In the rows, 128 means zero.
The rows below come in pairs that one turn or mirror swaps. Which row does each named row swap with?
The rows were stretched afterwards, more along some directions than others.
Q_936: [131 129 129 124 141 104 143 107 161 166 157 139 141 135  91 140]
Q_337: [155 141 120 103 131 149 130 111 153 112 145 129 158 122 118 144]
Q_391: [157 132  98 125 130 141 124 124 153 118 156 123 133 167 119 131]
Q_548: [109 128 130  91 113 138 121 110 146 144 163 154 146 126 102 150]
Q_719: [157 123 114 119 130 115 110 133 147 119 167 133 149 138 119 138]
Q_415: [128 127 146 105 127 110 143 108 173 159 140 155 175  99  86 142]
Q_690: [150 140 112 130 125 123 132 130 147 151 132 117 136 132  94 136]
Q_452: [153 133 127 108 126 118 135 141 159 136 170 133 143 131  91 140]
Q_655: [136 119 139 127 138 119 140 104 164 165 156 150 148 138 122 127]
Q_836: [128 124 109 115 113 128  95 113 154 126 143 159 151 120 115 148]
Q_650: [155 139 135 143 120 122 117 124 134 163 153 124 177 111 119 145]
Q_420: [121 148 128 103 115 118 118 132 133 162 133 137 136 131 113 142]
Q_977: [134 130 142 108 116 131 149 141 153 155 151 131 146 149 114 122]
Q_992: [171 144 123 136 140 147 144 134 144 144 161 109 160 154 128 114]
Q_314: [128 109 111 114 119 112 141 123 173 151 152 148 118 141 103 138]
Q_999: [140 127 122 123 124 136 142 104 176 167 123 153 137 129  99 140]
Q_321: [149 147 142 112 125 119 142  91 164 169 127 132 169 112  75 152]
Q_993: [161 129 129 127 134 116 129 110 174 141 147 144 173 100  83 149]
Q_24: [124 127 132 123 124 141 142 118 156 166 146 130 158 108  88 134]
Q_249: [118 128 134  98 123 119 135 121 167 152 128 152 140 127 114 128]
Q_186: [141 131 136 125 132 122 129 102 163 161 140 155 164 142 125 126]
Q_425: [ 99 137 119  93 113 128 120 128 130 130 157 153 141 132 113 136]
Q_23: [169 126 127 136 141 125 154 126 164 163 144 122 142 147 110 123]
Q_92: [137 144 128 111 144 134 149 112 147 138 169 134 183 129 105 125]
Q_540: [124 138 145 101 124 124 156 132 149 159 160 133 162 122  93 121]
Q_995: [148 152 133 122 115 164 157 126 131 159 137 120 163 119 114 136]
Q_610: [161 137 118 120 134 150 142 132 146 109 171 105 161 144 109 128]
Q_258: [156 159 114 118 136 147 133 117 130 138 140 108 147 134 111 144]
Q_940: [169 160 111 101 127 138 119  97 148 113 133 126 146 138 118 148]
Q_623: [156 131 117 129 111 129 130 142 160 152 137 127 138 142 107 135]
Q_918: [124 135 121 112 116 120 101 113 147 140 130 144 122 141 111 130]
Q_94: [177 156 127 118 118 161 133  99 146 142 128 118 135 136 107 150]
Q_534: [139 145 149 106 118 124 149 127 150 166 154 145 188 104  96 140]
Q_4: [147 146 131 132 141 113 141 115 155 165 125 120 179 125  95 126]
Q_903: [146 158 106 115 125 155 134 109 134 135 130 124 158 145 112 132]
Q_760: [149 156 133  99 124 124 125 103 140 140 143 139 174 139 111 153]
Q_34: [152 118 136 132 130 113 124 120 164 145 161 140 166  93  95 149]
Q_327: [147 150 126 109 121 118 126 110 158 153 111 134 140 134 113 131]
Q_64: [127 152 121  93 100 131 121 123 138 150 124 150 151 128 102 147]
Q_833: [153 119 102 135 115 137 118 129 146 128 158 126 151 133 134 135]
Q_317: [130 147 130 109 124 119 112  90 143 148 138 138 173 135 112 138]
Q_566: [153 153 135 100 127 157 148 120 129 127 175 118 177 131 113 133]
Q_84: [138 137 135 109 134 133 136  96 155 140 149 144 184 125 119 133]
Q_982: [151 152 113 114 113 142 116 119 125 138 144 127 137 160 135 141]

Swapped with Q_566: Q_540
Swapped with Q_655: Q_34
Swapped with Q_420: Q_258
Swapped with Q_415: Q_84

The rows below come in pairs that one turn or mirror swaps. Which row does each named row swap with?
The rows were stretched afterwards, more along some directions than others.
Q_93: [121 122 138 135 146 126 123 137 127 133 128 129 145 136 121 124 127 149
 124]
Q_445: [110 152  99 129 119 130 120 132 125 107 158 120 134 116 127 140 119 116
 131]
Q_169: [120 109 150 127 142 135 117 119 142 137 114 110 159 145 127 116 131 142
 132]
Q_695: [111 147 125 147 140 138 148 117 130 119 136 126 114 120 143 113 140 130
 115]
Q_100: [130 132 141 120 103 125 114 107 115 121 142  94 124  92 130 116 116 113
 136]
Q_598: [122 152 104 142 135 118 133 151 129 113 169 130 122 107 115 112 134 116
 130]
Q_379: [124 127 113 138 133 130 142 143 127 114 148 136 108 145 122 130 154 127
 117]
Q_33: [130 146 125 134 154 124 132 116 118 123 152 135 129 136 139 128 146 144
 122]
Q_484: [134 130 152 137 127 125 137  78 105 113 130 112 138 119 137 123 130 126
 139]
Q_276: [144 119 148 137 127 116 131 106 127 134 134 145 119 117 141 123 124 149
 116]
Q_969: [127 128 106 132 114 118 133 167 129 118 152 141 103 116 114 129 123 108
 116]
Q_54: [118 128 138 129  96 138 124 122 134 117 116  89 146 110 138 108 133 112
 140]
Q_622: [127 138 128 130 148 132 128 133 115 104 153 115 117 123 122 121 142 131
 119]
Q_8: [129 101 150 130 132 132 126 145 139 141 116 132 122 157 118 118 133 141
 119]
Q_528: [117 135 135 144 133 128 138 115 124 108 127 124 141 118 136  96 130 136
 142]
Q_458: [135 124 128 134 121 138 130 121 128 135 108 128 129 125 131 128 106 110
 141]
Q_673: [112 137  94 125 139 129 128 140 128 128 118 150 117 116 129 137 123 136
 125]
Q_502: [133 117 143 136 125 124 115 132 133 138 120 113 127 121 130 112 121 150
 125]
Q_696: [143 144 150 146 123 126 143 105 129 127 133 108 117 105 142 106 145 140
 124]
Q_710: [125 139 118 130 134 126 117 136 135 133 122 121 119 115 126 141 108 116
 120]
Q_533: [129 132 127 130 120 148 129 123 136 127  91  93 147 124 136 129 117 103
 146]
Q_898: [119 128 133 127 155 118 118 109 112 123 125 134 140 119 122 120 120 135
 141]
Q_643: [116 138 131 127 149 130 124 110 106 131 126 128 133 108 137 126 120 153
 120]
Q_996: [123 164 123 132 128 132 110 100 131 123 156 112 142  74 136 111 106 127
 147]
Q_299: [130 136 100 112 137 131 117 154 132 134 121 164 118 151 129 153 118 135
 115]
Q_38: [115 143  89 125 111 120 126 139 116 122 154 161 108 112 135 140 120 136
 121]
Q_897: [126 139 117 141 144 142 139 127 119 136 123 127  99 119 141 124 143 137
 116]
Q_460: [132 136 113 120 149 126 111 132 138 128 151 151 119 133 133 146 125 139
 114]
Q_505: [114 142 129 124 146 132 112 113 134 116 135 127 165 127 138 136 117 122
 132]
Q_398: [127 133 123 137 113 136 137 125 132 132  99 112 127 113 133 131 120 115
 136]
Q_300: [132 104 153 117  93 126 115 117 132 132 123 105 148 129 121 113 110 119
 141]
Q_565: [128 148 102 138 133 132 138 151 136 133 121 139 100 111 124 133 130 127
 121]
Q_591: [123 140 129 128 135 130 136 133 121 144 125 132 115 128 134 115 137 140
 111]
Q_271: [135 129 154 128 111 126 117 126 126 144 111  87 133 108 122 108 124 133
 132]
Q_7: [124 141 128 130 110 119 136 104 114 115 136 101 126 106 130 111 137 109
 145]
Q_524: [129 147  97 129 146 127 113 158 141 143 130 142 129 125 119 141 115 127
 126]
Q_108: [117 124 133 112 103 121 113 114 112 135 134 120 128 114 122 117 111 125
 128]
Q_714: [129 139 123 137 137 132 132  86 126 120 144 127 113 102 142 120 135 134
 127]
Q_241: [126 116 140 108 122 135 125 127 140 138 100 112 134 163 124 142 133 119
 128]
Q_955: [122 156 129 128 131 138 117 149 141 122 150 103 117 105 125 117 134 133
 120]
Q_923: [115 139 137 112 125 110 118 104 103 119 144 141 127 116 133 145 113 138
 118]
Q_522: [121 153  97 118 113 139 123 132 132 117 146 127 127 118 135 145 124 116
 130]
Q_62: [123 135 159 125 113 125 121  87 122 114 127  96 143 121 140 128 128 141
 130]
Q_146: [118 136 147 110 117 123 110  96 117 115 146 107 155 117 129 126 121 134
 137]
Q_924: [125 140 139 140 144 123 124 124 113 134 146 124 131 103 121 108 123 153
 126]
Q_585: [123 139 102 125 131 120 126 144 125 131 123 152 133 123 123 115 119 125
 141]
Q_25: [130 124 126 121 118 136 119 113 120 135 122 116 158 136 131 122 112 123
 154]
Q_749: [136 122 118 117 122 138 123 149 150 135 119 140 126 155 129 151 117 117
 117]

Swapped with Q_969: Q_276
Swapped with Q_146: Q_522
Swapped with Q_241: Q_25
Swapped with Q_528: Q_695
Swapped with Q_696: Q_598

